In the data rows, 50 means zero.
Some points, one per row:
[43, 51, 32, 72, 48, 75, 56, 48, 30, 53, 51, 47]
[52, 47, 28, 71, 52, 82, 53, 57, 26, 66, 61, 45]
[59, 52, 36, 60, 43, 67, 62, 43, 53, 32, 35, 62]
[65, 73, 64, 00, 52, 41, 20, 49, 30, 64, 61, 27]
[62, 77, 64, 00, 58, 43, 20, 54, 30, 63, 60, 33]
[73, 51, 29, 83, 47, 65, 40, 27, 84, 51, 34, 85]
[64, 82, 61, 03, 58, 40, 19, 59, 33, 63, 60, 36]
[38, 41, 36, 56, 17, 47, 54, 43, 73, 38, 37, 42]
[18, 35, 23, 59, 55, 23, 78, 44, 54, 60, 29, 23]
[22, 36, 32, 62, 33, 27, 86, 51, 55, 56, 27, 24]
[24, 33, 29, 59, 38, 24, 85, 50, 58, 60, 28, 30]
[46, 56, 76, 68, 61, 23, 37, 70, 57, 62, 57, 65]
[64, 43, 85, 97, 82, 39, 42, 80, 67, 22, 81, 79]
[26, 35, 18, 55, 38, 23, 65, 50, 57, 44, 31, 34]
[63, 35, 82, 89, 71, 32, 41, 69, 60, 36, 83, 69]
[34, 39, 45, 52, 25, 51, 52, 49, 68, 38, 44, 46]
[52, 55, 31, 59, 50, 67, 72, 42, 39, 34, 41, 48]
[57, 49, 30, 53, 47, 71, 66, 39, 43, 34, 34, 53]
[61, 77, 65, 09, 61, 41, 23, 62, 35, 56, 59, 41]
[45, 52, 34, 61, 50, 77, 62, 48, 32, 45, 53, 45]
[50, 52, 35, 57, 45, 66, 68, 44, 44, 33, 35, 59]
[30, 42, 50, 41, 23, 57, 57, 42, 65, 40, 43, 50]
[26, 33, 18, 62, 33, 22, 60, 54, 61, 46, 31, 30]
[66, 46, 30, 67, 46, 69, 61, 35, 55, 35, 37, 68]
[56, 71, 73, 39, 58, 29, 36, 59, 58, 75, 47, 56]
[42, 38, 27, 72, 14, 26, 61, 52, 71, 37, 37, 38]
[25, 41, 45, 49, 37, 30, 78, 53, 54, 56, 36, 36]
24 more points follow, each with its number after it:
[73, 48, 28, 85, 42, 62, 38, 25, 81, 51, 33, 88] 0
[76, 46, 30, 87, 44, 64, 42, 30, 80, 42, 37, 84] 1
[56, 78, 67, 10, 61, 38, 21, 65, 31, 58, 61, 42] 2
[37, 40, 36, 58, 20, 42, 60, 49, 70, 39, 40, 44] 3
[48, 75, 76, 46, 65, 28, 34, 62, 62, 78, 41, 59] 4
[30, 38, 20, 70, 31, 22, 61, 52, 66, 41, 31, 27] 5
[81, 41, 34, 75, 42, 70, 49, 31, 67, 38, 36, 78] 6
[69, 68, 72, 00, 53, 46, 28, 50, 35, 61, 69, 26] 7
[47, 49, 42, 68, 56, 87, 79, 62, 06, 60, 49, 43] 8
[12, 38, 21, 49, 59, 23, 76, 41, 50, 54, 29, 27] 9
[19, 33, 23, 59, 46, 19, 80, 45, 54, 61, 26, 21] 10
[40, 35, 23, 76, 19, 19, 62, 51, 70, 39, 34, 41] 11
[69, 67, 69, 00, 56, 37, 20, 49, 33, 61, 68, 30] 12
[36, 48, 82, 00, 36, 74, 55, 32, 57, 30, 52, 60] 13
[67, 46, 87, 99, 86, 41, 43, 86, 68, 16, 84, 83] 14
[68, 58, 70, 03, 51, 49, 29, 46, 46, 64, 68, 29] 15
[35, 35, 23, 73, 22, 21, 62, 53, 63, 41, 32, 33] 16
[60, 39, 84, 95, 79, 44, 46, 74, 62, 21, 83, 78] 17
[21, 39, 32, 57, 35, 22, 86, 49, 54, 56, 28, 29] 18
[49, 47, 39, 71, 59, 84, 71, 57, 11, 58, 51, 37] 19
[66, 80, 64, 00, 60, 43, 23, 59, 28, 65, 58, 38] 20
[26, 48, 63, 17, 39, 77, 51, 33, 58, 36, 55, 52] 21
[55, 69, 73, 33, 60, 37, 34, 57, 57, 76, 47, 47] 22
[63, 38, 78, 82, 73, 32, 39, 67, 58, 37, 84, 69] 23
Which of these numbered points is nearest to each point below by angle, seen from the average point of the first points? Its number follows each.
[19, 34, 20, 67, 45, 20, 80, 47, 54, 61, 23, 25] > 10
[67, 57, 72, 00, 50, 42, 30, 38, 43, 67, 67, 29] > 15
[34, 40, 38, 60, 16, 47, 62, 45, 68, 40, 43, 38] > 3
[23, 41, 18, 55, 34, 25, 62, 48, 61, 47, 31, 33] > 5
[43, 36, 30, 74, 12, 30, 62, 54, 69, 37, 38, 37] > 11
[71, 53, 30, 82, 44, 61, 42, 23, 85, 58, 29, 76] > 0
[72, 47, 28, 84, 47, 69, 39, 24, 79, 50, 32, 81] > 0
[30, 41, 22, 70, 29, 19, 57, 57, 72, 45, 35, 32] > 5
[47, 72, 74, 56, 64, 28, 35, 68, 59, 72, 46, 64] > 4
[30, 30, 15, 74, 31, 17, 57, 54, 67, 42, 37, 31] > 5
[76, 43, 32, 81, 43, 70, 44, 32, 79, 47, 34, 79] > 1
[50, 50, 34, 51, 47, 71, 67, 46, 39, 30, 34, 53] > 8
[36, 35, 18, 72, 18, 16, 64, 55, 68, 44, 32, 36] > 16
[24, 40, 34, 62, 38, 24, 86, 50, 58, 58, 25, 28] > 18
[45, 74, 74, 53, 65, 26, 32, 67, 58, 80, 45, 62] > 4
[69, 55, 74, 02, 50, 39, 28, 47, 45, 65, 70, 31] > 15
[69, 51, 30, 81, 44, 64, 38, 24, 88, 49, 29, 77] > 0
[57, 65, 78, 26, 58, 38, 32, 55, 52, 72, 47, 47] > 22
[65, 67, 64, 00, 52, 39, 24, 44, 32, 62, 68, 27] > 12
[34, 33, 18, 74, 23, 21, 65, 54, 71, 38, 35, 31] > 16
[60, 51, 32, 51, 48, 67, 64, 38, 48, 31, 36, 54] > 6
[71, 47, 33, 83, 44, 67, 42, 27, 83, 50, 34, 85] > 0
[19, 39, 41, 44, 38, 32, 83, 47, 50, 53, 36, 33] > 18
[61, 76, 63, 00, 61, 38, 18, 55, 28, 63, 60, 38] > 20
[57, 38, 79, 75, 64, 25, 35, 64, 58, 49, 73, 68] > 23
[50, 61, 72, 59, 65, 24, 33, 70, 57, 70, 53, 68] > 4
[33, 42, 51, 49, 26, 55, 55, 43, 63, 40, 43, 44] > 3
[66, 47, 32, 69, 46, 74, 60, 38, 54, 37, 37, 67] > 6
[56, 47, 75, 70, 62, 27, 40, 62, 58, 57, 71, 67] > 23
